In the rows, 128 means zero.
Named turns come first, each shown by rows before and after it. Which turns, in which order, take the first row of each pair that follows to the second? Write the first one first, as in the answered first pair.
Kiner:
[130 126  95 134 136 113 150 153] |-> [102 153 128 117 156 112 143 114]
[168 117 130 135 104  83 160 128] |-> [141 139 159 128 120  76 153  97]
[114 144 121 132 105 175 109 149] |-> [108 153 134 125 112 173 109 132]
[ 89 129 155 115 158 149 106 109] |-> [142  77 103 129 136 159 113 149]
supo:
[144 109 122 113 151 116 128 123] |-> [128 118 124 108 157 112 135 134]
[110 121 101 102 124 181  98 126] |-> [119 122 103  99 125 179  92 119]
[ 81 171 136 132 138  58 168  95] |-> [ 61 154 130 158 113  84 178 153]
Novis:
[138 129 131  98 151 121 114 121] |-> [155 126 109 116 121 142 109 141]
[124 146  80 109 141 147  96 122] |-> [107 156  81 131 113 134 122 155]
[134 130 123 113 133 153 112 137] |-> [120 133 123 131 117 145 130 158]
[134 143 111 117 123 122 122 118] |-> [133 148 109 122 113 120 126 123]

Each pair is 2 to 3 turns apart.
[102 159 154 142 115 149 143 102] |-> [148 130 110 143  99 171 126 121] | Novis Novis Kiner
[ 64 138  86 120 133 144 103 151] |-> [ 74 116  99 128 117 155 106 170] | Novis supo
[128 113 176 120 145 153 120 102] |-> [137 130 148 161  84 163 130 133] | Novis supo Novis
[102 129 110 133 102 149  99 150] |-> [ 96 133 133 143  95 108 124 149] | supo Novis
[178 129 115 166  85 165 120 165] |-> [136 128 186 112 183  92 144  92] | Novis Novis
[165  99  87 136  99 172 128 142] |-> [ 89  96 145 118 152 108 178 138] | Novis Novis supo
[129 151 166 126 108 113 126 100] |-> [ 96 145 159 135 107 120 138 132] | supo supo
[149  98 120 140  99 202 105 172] |-> [ 71 150 194 122 144 166 123 126] | Kiner Novis
[138 139 186 107 155 106 149  86] |-> [115 109 179 149 104 142 162 173] | supo supo supo
[ 75 188 112  98 154 128 107  78] |-> [ 65 148 105 144  99 183 115 181] | supo supo
[108 149 168 118 121 121 130 125] |-> [141 156 150 116 110 147 106 119] | Novis Novis supo
[124  99  82 129 126 110 152 171] |-> [143  79 102 127 130 116 148 168] | Novis supo supo
[126 107 183 165  79  96 181 168] |-> [185  50 159 116 134  96 156 139] | Novis Kiner
[131 157 102 129 116  79 150 106] |-> [114 146  95 148 101  99 159 148] | supo supo
[136 162 153 146 112 153 113 110] |-> [128 143 168 128 144 101 138 108] | Kiner Novis Novis
[142 159 158 107 138 101 145  77] |-> [161 162 118 157  72 132 143 133] | Novis Novis
[101 121 165 140 123 113 158 143] |-> [126 123 137 154  96 145 136 165] | Novis Novis Novis
[163 136 145 147 100 144 118 136] |-> [140 164 147 127 139 107 116 102] | supo supo
[143 143 117 153 101  93 158 144] |-> [129 146 121 106 167 103 127  94] | Novis Novis supo
[ 87 154 165 152 103 160 121 138] |-> [ 91 147 188 150 107 142 137 125] | supo Novis
[145 130 111 146 116 149 132 148] |-> [130 156 111 120 151 120 128 108] | supo supo supo
[133 135 113 156  86 127 134 153] |-> [162 148 113 132 104 106 121 107] | supo supo
[ 93 181 104 111 158  95 131  94] |-> [ 94 175  77 116 153 138 107 111] | Novis supo
[121 132  92 135 116 104 143 155] |-> [158 122  92 134 103 106 132 134] | supo supo
[175 113  91 125 116 130 130 121] |-> [166 114 107 102 142 117 136  99] | Novis Novis Novis
[ 93 128 106 147 121 123 151 182] |-> [103 115 146 136 136  87 168 153] | supo Novis
[115 160  99 138 136 107 147  97] |-> [110 144  96 157 110 130 151 142] | supo supo
[136 158 132 129 138 106 126  98] |-> [140 159 105 137 126 142 110 125] | supo Novis Novis
[111 123 113 138 117  75 174 162] |-> [ 96 112 125 100 171  89 160 139] | Novis supo
[ 85 137 111 113 149 113 159 173] |-> [170 102 114 125  98 147 135 169] | supo supo
[110 139  43 118 136 109 159 143] |-> [130 118  75  81 179 111 141 105] | supo Novis Novis
[141 135 100 135  96 165 115 157] |-> [101 167 144 115 129 158 108 107] | Kiner Novis Novis
[113 130 109 136 119 128 113 152] |-> [115 126 139 114 145 104 119 119] | supo Novis Novis
[109 108 161 106 159  99 142 117] |-> [109  89 155 127 134 135 152 158] | supo supo
[ 69 110  89 125 180 133 145 127] |-> [ 90  81  96 121 183 162 130 134] | supo Novis Novis
[171 129 129 111 141 118 111  90] |-> [ 89 146 123 113 167 109 138 130] | supo supo
[ 91 140 145 148 123 123 144 144] |-> [100 123 163 130 139 114 145 122] | supo Novis
[140 125 130 141  94 139 129 149] |-> [142 130 155 124 122 100 140 108] | supo Novis Novis
[192  81 128 143 139 119 147  89] |-> [169  85 142 144 151  93 173  86] | Novis Novis Novis
[177 108 143 158  91  98 151 129] |-> [195 102 136 147  98 116 134 115] | Novis Novis Novis
[149 129 140 133 116 112 130  72] |-> [149 101  90 140 106 100 149 122] | supo Kiner Novis
[109 131 134 127 138  73 162 122] |-> [ 90 111 137 106 174 110 141 136] | supo Novis supo
[176 137 115  84 150  78 136 106] |-> [163 145  64 120 106 130 123 169] | supo Novis Novis
[109 130 150 158 102  90 154 139] |-> [147 124 151 162  86  97 143 126] | supo supo
[ 68 135 124 118 165 144 139 149] |-> [149  97 125 139 110 183 121 163] | supo supo
[107 110 183 120 155 121 143 132] |-> [149 105 141 145 104 172 113 164] | Novis Novis
